Here are some rows, each followed by its group. Rows of different groups can look alike.
[-45 -43 -41 -47  -9  47 -46  54 -36  52 -29  15 -34 -38   0  54  -2 -27
 -29  49  42  47  27 -32 -29 -31 -51  30  43  43  51   5  38 -31 -13 -52
 -23  33  29 -41  16  52 -29 -51 -40 -14   9  -5] o
[-20 -41  49  -7  13 -18 -44  55 -16 -25 -37  33 -41  -8  47  40 -54 -45
 -47  -5  54  38 -30  23 -55 -29  47 -20  48 -13  18 -38  50 -55 -48 -36
  28  45 -29 -35  17  34 -54 -49   8  30 -35  53] o
[ 27 -14  34  25  31  44  13 -51  15 -50  25 -27 -21 -32 -18  53  21 -16
  19  31 -14 -50 -55 -54  -2  30 -49  47  29 -52 -32  45  -6  55  52  23
   5 -26 -21 -23 -54  12 -21  29 -36  23   8  32] x
[ -2  38  55  15  26 -37  17 -34  28  25  20  -2   5  49  46 -44 -17  43
  22 -23 -45  13 -17 -39   7   2 -22   6 -51   7 -24 -38  13  18  27  30
   9 -10 -34  34 -11 -46  38 -18 -55  13  27 -38] q
[ -7  -1 -21 -27  16  55 -36 -39 -27  18  30 -45 -31  36 -43 -18  32  52
  49 -20 -33 -21  20  52 -18  -7 -34 -26 -11  25   1  -2   4  27  23  36
   1 -12   9  24  38 -34   7   5  27 -47  53 -20] q
[-27  12 -11  22  28   8 -46 -47  13 -14  33 -30  18 -42 -20   2 -33  50
   2 -34  -4  32  21   9  11 -25  52   7 -47  43 -11  55 -49  41  48  53
  52 -36  21  18  20 -25 -24  47   9  24  -7   5] f
[-50 -42 -16   1 -32  44 -18  41 -49  21  -7  18 -39 -41 -49  16  13 -53
 -43  32  25  38  22   0 -38 -12 -31 -11  49  47  50 -47  41 -24 -36 -39
 -31  52  45 -25  46  40   1 -35  19  14  12  45] o
[-39  49  53  -4  25 -11  48   6 -53  53 -43  46   4 -27 -52 -53  54 -25
   2  22  30  53 -34 -55 -24  -4 -36  54  -7  -7   2 -46 -42 -55 -17  -6
 -47  47  54  -3 -34  44 -41 -26  32  37 -53 -39] t
[  4 -31   3  37  53  54 -21 -35  11 -30  -2  11  13  34 -16  16  48  48
  54   3 -13 -20  38 -18 -25  25  48   0 -20  10   9 -48  17 -28 -27  -7
 -25   2 -38 -34 -32 -32   7  -5 -41  -2  -9  17] q
[ 20 -32 -47 -11 -39 -52  10 -46  22  38  37  -6  -6  22  -7 -36 -27  -3
 -11  -9  31   5 -13 -52  49   5 -30  -2   1  -1  18  21 -37  47  29   3
  39   3 -52 -45 -12   2 -25 -24  36 -24  -8 -35] e
[ 14  27  20  27  20   8  16 -51  -2   1  31 -20  -4   5 -19 -21   3  20
  26  29   2 -15  36  14  10  -3  36 -14 -32 -22 -43  27 -47  45  26   7
  55 -19  35 -46 -43 -52  46  33  22   5  40 -30] f
[ 24  37 -53  11   0  39 -13  21  36 -34  -8  31  49   9  20  10  47  36
  38 -24 -23  -2   2  36  44  47  18   5  18  40   8 -20  -2 -12  17  15
 -35  27  43 -44 -18 -27  43 -22  -9 -18 -18 -49] d
[ 20 -30 -28  35   5  38 -50  -8  27 -29  -3  18   9  53  10 -15  27  52
  28   2 -21   1 -12 -47 -29  44 -27  25 -12  40 -45   1  19 -27 -10   2
   0  -2 -16  25   1 -37  32  11 -40 -54  -7 -45] d
[-27 -45 -31 -10  31  40 -20  45 -13  33 -27  52 -53   2  51  19 -48 -52
 -30 -29  55 -19  20  33 -48 -11  38  38  32 -21 -23  19  55 -38 -43 -51
   6  18 -18 -34  36  31 -50 -42  21  -9 -39  14] o
[-12 -23 -43 -15  43 -35 -21   3 -10   5  36 -45   0  16 -50 -27 -27   8
   9  35 -54   2  49  10  34 -18 -44  -9 -22  43 -38  50  -9  28  38 -13
  19 -34  -9 -47   9 -38  31  29 -36  30   7  -7] f
[ 46 -20 -20 -13   2  25 -41  18  38 -38 -12   0  36  20  42 -49  52 -11
  21  40  10 -14  -2 -20  25  47 -32 -55  22 -24 -20 -41 -26   0 -19 -15
 -19   7 -34  35 -22 -12  16  20 -46 -47  13 -28] d
[ 36  -6  16   6 -49 -55   2  -9 -35  40  45 -35  25 -34 -25 -27 -49 -25
   5 -27 -39 -49 -36 -37  32 -53 -52 -49  33 -20  27  24 -16  48  42  54
  45 -43  -7 -29 -34  25  39  -6  55  51  51  19] x
[ 11  30  52  40 -21  31 -22 -24 -22  34  54 -31 -23 -43 -31 -53 -25  47
 -17  27  23 -47  11   3  53 -24  32  54  -9  36  -4   7   7  -8  39   8
   8 -35  10 -53  55 -20 -10  19 -41  14   2   4] f
[-37  54  35 -54  -1 -38  55 -37 -41  22 -31  50  42  11 -27  18  25 -23
  13  43  34  52 -36 -10 -27  39 -40 -27 -45 -55  -8  -3 -54 -54 -25  15
 -52  50  43 -19  37  15 -55 -30  53  55 -50  16] t
[ 43 -25  40 -31  44 -47  22 -52  -9  17  48 -10  32  14 -25  45 -49  52
   7  37  24 -31  33 -47  42 -10  -6  17   9  47 -47   3  25   3  38  12
   3 -44   5   7  25   0  17  14 -43 -26  29 -49] f
[-32 -49  34 -14  45  50 -54  52 -12  52 -29  17 -25  23  40  52 -31 -50
 -46  29  24  54   3 -13 -38 -21  16 -40  53  24  45  -2  43 -10 -41 -25
 -17  22 -36  23  21  22 -53 -36  40  10  11  47] o
[-26  35 -15 -44   4 -43  30 -16  26  22  16   4  28  13  -9  22 -10  21
 -11 -34  53 -16 -30 -17  28  12 -10  45   9  12  35  20  15  46   6   1
  -1 -16 -40  23  -3 -15  49 -23 -30  40 -24 -47] e
[ 22 -13 -12  51  17  35 -25 -10  37  -3   8 -21  48  43  -9 -46 -12  47
  -7 -54 -55 -31   7 -26 -14 -37  54 -37  12   8   7 -18 -44   7 -14  -3
  38 -24 -49   1  23 -53  55 -13 -51   9  19  25] q
[ -8 -10 -45 -30  24 -40  -1 -48 -21  34  46   2  43   0   8  26   2 -17
 -21 -22 -43 -43 -37 -44  51   4  40 -15 -42 -27 -47  38  -8   6  35  18
  26 -45 -53 -16 -36  31  32  10  -5 -29 -30 -28] e
[-15  19 -23  10 -52 -54   0 -27  42  13   4 -24 -17 -19  -2 -27 -38  42
 -14  16  -3 -52   0  -7 -14 -29 -38 -12 -24 -46  17  15  -5  31   9  31
  47 -26 -14 -43  -7   8  12  18  46  26  32 -27] e
[ 29   4  29  32  19 -20 -23 -11 -45 -23 -14 -25 -14  28   8 -54  39  42
  52 -10  28  12  14  -8  16  31 -35  11  -1  -2   3 -20 -20  29   2 -24
 -34  -2 -44 -15 -43 -22  18 -21 -23 -11 -35   9] d
[ 45  -5  -1 -16 -28 -38  34 -29  35  19  40  -7  18   9 -55  -6  -3  45
  20 -27  17 -39 -26  49 -12  13  -9  51  20 -34  30   5 -22  36  39  36
  37 -43  16  45 -16   3   0  26   2 -36  23   2] f
[ 13  20 -46 -21 -40  32 -40   1 -25 -13 -10 -17  51  18  53 -40  43  13
   6  12  29  52   4  22  19  44 -43  13 -43  49 -49 -54   7 -26 -32 -23
 -43   5  -3  52 -10 -53 -15  21 -25 -25 -41  -2] d
[-40 -38 -41  52  29  13  14  47  43  32 -40  16 -33 -41 -34 -17 -47 -48
 -45 -39  40  -4  48 -43 -47 -38  51  34  38  37  16  -7  49 -18 -51 -35
  34  43  48   4   5  43 -33 -38  24  -1 -16  55] o
[ 27  42 -49 -42 -34 -34 -34 -49  -4  28  -1 -42  21  26  -8  -7 -20  20
   4  55 -36 -41 -14 -16 -17  33  -9 -53 -52  -9 -33  32 -19  14  -6 -20
  12  -3 -28   6  -4  -7  -6 -20  -4  42 -10 -47] e
[ 34   3   9 -27  51 -48 -45 -33  39 -34  21   0 -12  40 -13 -34  35  54
   5  21 -18  29  38  47  45 -32 -39  32  30  41 -27  33  40  15  20  21
  11 -29 -37 -43  42 -42  42 -18 -18 -33  39  12] f
[ 13  14 -40 -17  -3 -17 -14  28  11  13 -34   8   1  -5  41  29  46  38
  32  19 -43   7 -11  10  27  37 -33  33   2 -17 -22   9  32   7  -7 -36
  -5  15   4  29   4 -55  49 -21 -11 -34 -20  -3] d
[-22  50   0   7  -3 -32  31 -47 -43  19  42 -33 -16 -26 -11   9 -34  14
   0   9  27 -54 -53 -35   4 -51  47  39 -35 -38   0  52  -8  26  36  48
  46 -15 -48 -22 -51   7  13  47  11  52  31 -24] e
[ 15 -17  13  51 -15  -8   9 -27 -38  31  16 -27 -34  23   5 -55 -43   9
  47  22  -7 -45  42  -4  34   2   0  55 -39  20 -51  24  -9  29  24  35
  17 -31  38  -9 -43 -49 -14  51 -45 -12 -12  32] f
[ 24  55   1 -16  47  26   7 -49 -23 -37  55 -31  20 -34 -54  41 -28  22
  55  50   9 -38 -13 -21  55 -39 -18  33  13  19 -26  27  21  38  17   7
  26 -55  20 -24   2 -11  -4  15  18   0  41   1] f
[-16  49 -24 -36 -25 -51  40 -23  31  23   0  10  36 -13 -21  18 -20  28
 -45  -3   0  -5 -43 -43 -19 -12 -23  20  49 -33 -40  19 -31  12  16   9
  44 -33 -39 -23  -5   9  19 -24 -10 -19  25  -5] e
[-49 -49  28 -23   9 -27   6  50  -3  -2 -43  43 -38 -13  52   3 -15 -27
 -37  13  42 -25 -24  15 -34  18   6 -38  26  -9 -34  10  48 -33 -42 -47
  16  41  29  -5  31  41 -30 -31  45  22 -22  38] o
[ 15  -5 -52  36  45  38 -35   2  53 -42  34 -29 -25  -3 -52 -38  13  55
 -20  17 -44 -13  48 -36  11 -41  39 -25 -36  32  -1  23 -47  32  27  23
  24 -25 -43  45  -8 -35  37  10 -22 -44 -27 -18] f
[ 31  -4  50 -37 -36  -9  49 -22  35  10  18 -52  38 -53   7  26 -45 -22
   0 -25 -13  19 -53 -29  48 -55   7  49  47 -36  27 -26 -21  35  27  40
  17 -50  -7 -52 -28  30 -13  31  -9  41  -7  -9] x
[-11  20  18   2   4  45 -42   5  51 -27   0  -5  24  42  32 -14  11  -1
  45   1  41  26  36  45 -26  45 -34 -47 -43  17   6  -4 -10  34  10  20
 -31  -6  25 -49  31 -18  34  20  10 -26  33  13] d
[-36 -53  13  47 -33  28 -18  36   8  10 -22  43 -30 -21  -6  36 -22 -45
 -51  47 -27   1 -32  -5 -28  25  32 -38  35  39 -13  12  53 -40 -40 -32
 -10  47  24 -27  18  40 -36 -46  26 -36  -3  22] o
[-23 -39  11  20  -7  -2 -32  47  -2  38 -36  20 -48 -31  -7  47 -44 -49
 -28 -41  -8  54  11 -18 -40   6 -16  26  10  18  52   7  -2 -20 -51 -10
   3   1  15  21  29  51 -53 -47 -31  33 -48  44] o
[ -4  24  24  27  34   9  12 -17  54 -50   6   9  52  48 -19  22  26  19
  20 -54 -25  34  52  39   9 -49 -20 -45  -6  -7  32  13   9 -37 -33 -20
 -21   0  -9  13  35 -27  12  35 -49 -22  20  -8] q
[-35 -55  -9  15 -54  52 -49  33  -1  31 -27  27 -35 -40  47 -17 -22 -51
 -55  -9   8  10   0  14 -54 -49  41 -38 -18 -16  33 -36  36 -11  13 -43
  12  24  32  -1 -23  29 -49 -40   7  49 -28  52] o
[-44 -30   2 -28  16 -22  36   0 -16  23 -49  38  49 -33  52 -20  12 -52
  -1 -31   6  40 -52  32   4 -17 -35 -13  27 -18   4   0 -44  -2 -50 -44
 -19  36  54  49  48  27 -22 -37  31   7 -50  34] t
[-29 -46 -18   0  28  -6 -39  49   4  40 -54  39 -29 -25  43 -16  10 -55
 -37 -52  49   3  23 -16 -55  -4 -26  16  -5  28  47  -9  49 -52 -52 -49
 -27  43  22 -13  23  35 -51 -53  15  22 -33  18] t
[ 55  29  15 -39 -23 -51  20 -32  13  46  52 -52   6 -28 -34  47 -19 -10
 -16 -23  37 -17 -38 -36  20 -38  16  42  50 -53  22   9 -43  42  40  51
  31 -45 -31 -11 -49   6  48  53  16   8 -26 -35] x
[ 52   9  23 -22  -7 -25  35  -9 -30  30  23 -27   6 -55 -25  31 -46 -21
  29  18  17 -55  -2 -25  37 -14 -14   0  31 -49  -7 -28 -36  54  47  29
  54 -53 -10 -17 -15  20  25   2  35  22  35  20] x
[ 53  31  27  36  10 -47  49 -25 -44  48  29 -48 -38   0  -4  17 -25 -29
 -10  12   4  -3 -47  18  30 -21 -32  53  47 -38 -53  13  52  19  33  55
   4 -30 -39 -51 -37  -2   6  50 -20  29  38  -4] e
[ 46 -15  -6  11  40 -44 -50 -13  11 -10  16 -49  -9 -36 -51  16 -37  49
   1 -44 -12 -12  22  54  -7  -6  27  46  24 -35  25 -47  25  25  29  32
  20 -34 -26  11  -9 -11   2  44 -13  27  31  23] f
[ 37  -9 -51  52 -27  47 -34 -26  40 -49  15 -40  53  55  29 -35  33  13
  36  -4  33   4  18  30  23  27   9 -36 -49 -32 -45 -29  18 -32  -9 -50
   7  -3  25  29 -45 -22  -2  17 -11 -31 -21 -31] q
[-40 -48  31  44 -35  16  20  44 -40  29 -55  52 -54  52   6  33  -4 -46
 -50  28  34  51 -21 -48 -52 -54  49 -47  44 -18  42 -16  32 -36 -12 -22
  16  46  23  19  17  51 -46 -33  29  40 -47  47] o
[ 10  38   6  -1 -26   1   9 -36 -34 -40 -39  15  54  41  37 -34  40 -12
  47 -16 -51  11  -6 -33  31  50  10 -34  -6 -22  25  43  -5  25  -4 -18
 -45  24 -31  -6   4 -36   3  25 -21 -42 -32 -25] d
[-10 -14 -14  43 -35  25 -29  11  53 -48  11   7  20  52  46 -25  28  -1
  44 -19 -19  33  27  32 -15  54  29 -18  10  31  -9  44  19 -13 -11 -28
 -20  -7 -20   8   7 -34   9  40 -31 -15 -36 -25] d
[ 33  54 -40  47  47 -40  -6  -8  39 -36   9 -34  20  52  27 -45   7  47
  19 -47 -19 -39  44  42  14  20  17 -52 -24   5 -22  -8 -53 -24   6  14
  32  34 -29  53 -29 -14  42  19 -28   3   9  31] q
[-25 -55  -3  54 -18  35 -27  44 -17  51 -45  41 -54 -13  18  40 -43 -40
 -46  -1  48 -43 -11  34 -46 -24   2 -52 -16 -11  40 -36  31 -20 -31 -41
 -12  32  50 -20 -10  25 -32 -34  55  46   0  11] o
[-46 -40  -7 -46  15  16 -34  35 -11  52 -50  54 -47   8  29  22  16 -51
 -16 -46  55  38 -20 -45 -45  12 -27  53  44  35  49  13  38 -51 -29 -46
   0 -28  49   7  -7  48 -15 -39  28  54  -1  50] t
[-43 -43 -22   8   6  25   0  42   7   4 -21  10 -45 -37  18  15 -36 -25
 -29  38  52  12  46  -7 -43   9 -48   0  -7  46  15 -22  45 -15 -54 -11
 -20  41   0 -48  11  47 -44 -38  29  36 -31  54] o
[-47 -50  49   4 -17  -1 -14  54  23  41  -8  40 -51  17  15 -13 -16 -30
 -54  29  37  20 -18 -21 -28 -35  31  47  22 -25  38 -42   1 -38 -53 -29
 -34  36  47  30 -21  53 -10 -55  13   2 -41  39] o
[ 28 -13  13 -39  20   0  47 -18   4  27  19 -13  27 -36   7 -29 -49 -15
  25  -6  14 -33 -29 -23  47 -43  -1 -20   8 -45 -54 -43 -27   9  43  -1
  42 -18 -22 -10 -19   4  10   2 -16  39  50 -17] e
[ 25   2  39  -1   2  42 -55   4  22  -2  -4  13  35  26  42  -6  17  13
  39  28 -27  25  22   9  -4  27  20 -42 -17  41   6 -19  13  13  21  28
   0  13 -38  49  26 -18  47  15  -9 -48 -40  28] d
[  3   9 -50  38  46  42  -2  19  54 -40  28 -16 -34  -4  -1 -51  24  46
  30 -24 -48   9  29  53 -25  35  37  41 -21   6 -21 -52  -9  -9  -3  -2
  -4   2   7   5  27 -17  15  52 -29 -33  -2  16] q
[  4  23 -29 -19   4 -38  39 -31  -4  39   7 -16  41  33  11  10 -47  22
 -40  42 -34 -40  12  30  49 -27  30   9 -23 -41 -55 -45  -6  53  18  35
  11 -21 -24 -32  19  14  -8 -16 -49  11   3 -39] e
[ 10  34   9  29 -47 -54  37 -25  25 -40  32  -3  45 -55 -10  29 -30   9
 -22  42  -9 -38 -46   7  47 -43  14 -12  40 -34   9  52  30  31  54  43
  30 -32 -37 -40 -40   8  16  -1 -31  16  18 -21] e
[-31  47   1  48   6 -24 -10 -46  50  26  53 -50 -16  -2 -31 -49   2  12
  11 -32 -32  16 -10  -1   9  -8  -2  49  28 -27 -23 -14  34  11  52  31
   6 -40 -41 -52 -39  -8  31 -19 -33 -27 -17 -27] f
[ 50 -18 -36  14  -2  46  26 -22   6  14 -34  26   3   8 -42   2  45  10
  37 -18 -38  17  -4  26  20  53  35   7 -13 -30   2   4   3 -16   7  -4
   8  10  27 -20   2 -34  44   9 -22 -12  30 -48] d
[-22 -25 -20 -13  36  38 -22  39 -50 -51 -19  32  17  12  25  -5  28  33
  -6  50 -16  47  40  49  25  38 -36  22 -25  -3  -6 -25 -25 -47 -22 -49
 -14 -11   1  53 -23 -39  29  -5  33 -20 -46  28] d
[  8  34 -18  -4  46  -7  -3 -17  45  -5  38 -39 -20 -23 -50  23 -51  35
   2 -52  13  10  31  51  24   1 -11 -49 -41 -12  36 -12  16   9  -5  29
 -24   0  13 -24 -19  -5  49 -19  20 -29  22  42] f
[-17   8 -26  22  -4  51 -44  13  12 -38 -24  13  33  53  40  43  42  26
  20   6  20 -35  -3  39  10  29  23 -50  -4 -14  53  11 -41 -39  -7 -14
 -48  39 -25  11  50 -41  31  -9 -10 -34 -42 -49] d
[ 40   1 -38 -45  41 -15  -9  16   5 -42 -55  27  49   9 -47  -9  46   3
  43  32   4  13 -16  29  33  52  -8 -11 -53  23  10 -40  44 -17   9 -24
 -31  26 -42  39  41 -31  52  -9  -1 -38 -25 -17] d
[  2 -29  -3  23 -11 -49  27 -38 -14   6  24  -4  -9 -20   1  25   8  -9
   8  18 -10 -44 -52 -32   6 -17   4  32  24 -49   1  -5 -23  36  52  41
  46 -46 -28 -31 -52  38 -18  17 -52  38  11 -36] x
Which 4 groups are nearest to each row below, nearest first, going by the average distance to the group's rows?
[-14   4   0   0  39 -12 -55   6 -33 -54 -26 -12  28  35  30  -4  25  15
  55   7  16  54  -4  -2  50  -5 -11  42 -17  14  14 -48 -30 -36 -32 -22
 -36  40  26  51 -18  -1   0 -10  -5 -27  40 -29]: d q t f
[ 49  54   4 -25 -19 -34  25 -48 -45 -22  37   3  45 -53 -11  49  32 -24
 -30   4  22 -52 -35 -34   0   0  37  40  48 -20 -32  47  14  39  44  40
  33 -43 -54 -39 -18  36   5  -4   1  42  19  30]: x e f d
[ 50 -20 -30 -51 -54 -49  22 -52 -29  -5  -2  -8  19 -48 -23  42 -24 -23
  17 -49  -2 -13 -40 -29  -4 -31 -18 -35  41 -17 -52  36  26  23  55  25
  39 -34 -47   9 -53   5 -27   7  38   6 -16 -55]: x e f d
Which 3 groups are nearest to each row below, nearest first, going by the distance to the group's nearest row?
[-42 -47  25  -2  18 -12 -52  43 -41  16 -41 -23 -54 -16  16  37 -11 -43
 -24  23  45  22  37  41 -54  10  49  20   0   8  36 -46  49 -43 -43 -55
   2  28 -25  -2  20  53 -50 -49  39  38   3  55]: o t d
[ 18  34 -31  47 -19 -26   5 -15  46 -47  40 -33  -6 -18 -42 -46  22 -18
  -4 -53  18 -29 -11   5  -7 -46  45  10 -14  22 -31  35  22  41  30  29
   7 -22 -32 -21 -52   1   0  49 -43  25  43  -9]: f e x
[-48 -51 -29   5 -52  20 -40  37   9   4 -36  29 -53  17  31  13   1 -38
 -26  48 -10   4  -7 -52 -18 -40  52 -26  43  21  55  40 -29 -38 -35 -19
 -16   7  -6 -22  11  54 -40 -45  52  24  27  19]: o t e
[-17 -17 -50  30 -20  14 -48  14  55   0  -5  45 -20 -11 -13 -31  29   2
   9  53   2 -20  16 -31  36  33 -29 -40 -29  29 -40 -54  -3 -14   5 -37
 -37  15  -4 -33 -25 -23 -16  31  34 -55 -18   4]: d q o
[ -4  17 -54 -14 -49 -32   9 -20  13  32  20 -17 -20  14 -38  -8 -14   5
 -11 -45  11 -23 -28 -41 -16 -22  -4   1 -49 -16 -36  50 -13  45  10  11
  49  -5 -15  43 -22   6   3  28   7  25  20 -53]: e f x
[-34 -29 -35  26  11  -6  13  16 -30  45 -14  11  22  19  51 -24   9 -15
   6  51 -21  51  -1  36  38  48 -38 -44 -29  45  18 -27 -47 -46   8  -8
 -30  19 -13  49  -2 -43  25  26   4 -54 -34  41]: d t q
[-19  52  35 -55  27 -14  54  -5 -42  54 -11  47  11   0 -40  -8  54   2
 -44   9  41  34 -40 -54 -32  29 -46  48 -52 -44  44  47 -22 -42 -54 -13
 -52  54  47 -50  25  32 -46 -34  54  47 -53  52]: t o e
[ 39 -34 -45 -15  17   9   7  11 -40 -47 -22  27   3  30  36  14  20  25
  42 -47  53  42  37 -26  30  45  23 -43   4  26  -7  42 -38  -7  12 -33
 -43  18  38  41  52 -49  -5   9  -8 -37 -47 -15]: d q t
Which 3 groups are nearest to each row below, nearest first, going by the distance to the centre of the group?
[ 36  11  19 -11  48  18  53 -53  44  25  34 -52   9 -45 -35 -38 -27  14
 -14 -44 -51 -46 -18 -40   3  17 -54  38 -52  54 -10  43 -11  52  14   2
  43 -27  38  37  19 -26  19  54   6 -49  23  14]: f e q
[ 13  44  -4  -6  45 -34   8 -40  24   3  32 -36  53  10   4 -33 -29  36
  22  31   0 -13   9   7   2 -38 -49 -46  11 -30  20 -26 -30  32  13  27
  27  -9 -11  33 -36 -10  51  29 -32  18  48  13]: f e q
[ -9  16  50  43 -22 -50  33 -29 -36 -32  55 -45   9 -50 -37   5 -34  -8
  -9 -32 -14   0 -17  17 -31 -13 -38  28  26 -13 -27  39 -14  -3  11  17
  55 -46  18   2 -47 -13  20  23 -11  43   2   2]: x f e
[-52 -44 -12  50  33  -3  30  42   2  39 -46  49 -50 -24   0 -22  19 -26
 -52 -13  15  23 -20  11 -52 -34  -7  23  54 -32 -30 -45  -7 -32 -15 -25
 -51  31  49  -9 -13  52 -26 -31  18   5 -24  24]: o t d
[-36  52  47 -49  11 -45  52   4 -55  43 -48  29  50  11  50  -5  16 -22
 -35 -21  43 -24 -19 -51 -13  46 -55  13 -38 -51  30  54 -48 -10 -48   5
 -51  55  50 -37  48  16 -36 -26  41  27 -55  34]: t o e
[ 52  48  45 -24  -5 -53  13 -54  -5 -52  43 -54  -9 -45 -40   4  18 -10
  -5 -40 -49 -35 -23  27  54 -36   1  36  -4  48 -24  26  -1  23  47  50
  41 -54  -6  32 -21  17 -12  51 -54  43  32 -43]: f x e
[-11  32 -37 -20 -46 -47  32 -40  29  47  -4   6  17  25   2  46 -11  37
 -32 -36 -45 -55  33 -42  -1   8 -16  34 -43 -36  31 -22  23   4   4  34
  37 -27  10 -47 -38 -13  41  -9 -28  41  49 -32]: e f x
[ -8  33  14  49  54  43  19   4  48 -21  14 -47 -10  10 -55  19  -7  40
  11 -11   3  17  47 -31  29 -48  44  15 -33   2 -11  18 -18   2  20  -1
  25  -9 -11 -14  16 -25  13  18  27  -8  -8 -12]: f q e
[  6  16 -18  44 -44 -44  36   7 -32  36  24 -47 -23 -34 -41  17  -5 -14
  40  30   8 -50 -52 -51   7  10 -41   5  13  36 -52  46 -42  -6  45  31
  15 -52  13   2 -39   4 -48  30  -1  11  53  -7]: x e f
[ 48  26 -28   3  54 -13 -19 -33  21  11   8 -26 -44  31 -41 -40   9  34
  -5   2 -30 -22  50  34  39   9   8 -10 -48  31 -42  31   5  51  15  40
 -10 -35  16 -35 -50 -16  33  35 -40 -53 -10  20]: f q d
Which 4 groups are nearest to each row below, nearest first, going by the distance to the group's nearest row?
[-13  25   4  21   8 -31  18  19  40 -48  -2   5   7  46 -23  50   7  -5
  16 -31 -50  23  43 -34   5  -4 -25 -51 -29  37 -14 -47 -43  -3 -36 -31
 -16  -8  22  42  28 -38 -25  14 -30 -47 -31  20]: q d f o
[ 18  28 -32  42 -22  -9  -9   9 -24 -26 -25  20  36  21  49  52  47  24
  48  -2  32  -1  24  54 -20  40 -53 -33 -28  52 -16  25 -33 -50   4  18
  -6  34 -40  39  24 -10  -5  -2  24  -5 -21 -20]: d q e t
[ 47  10 -22  -3  36  40 -24  20  -7  -9  15 -44 -11  42  -2   0  38  27
  30  19   3  -7  19  49  36  22  -8 -39 -31  32  32  38 -26  22 -10  10
  27   9   7  38  -4 -38  10 -22 -46 -39   8   6]: q d f e
Which 3 groups are nearest to each row below, nearest first, going by the average distance to the group's rows?
[ 54 -31 -39 -38   7  29 -23  23  29 -28  -1  14  16  40 -29  34  11  29
  13 -48  29  15  28  31  38 -22 -14 -29 -10  54 -15 -23   6   0 -17  -2
  15  14  23 -40  34 -51  30   1 -52 -23  13  24]: d q f
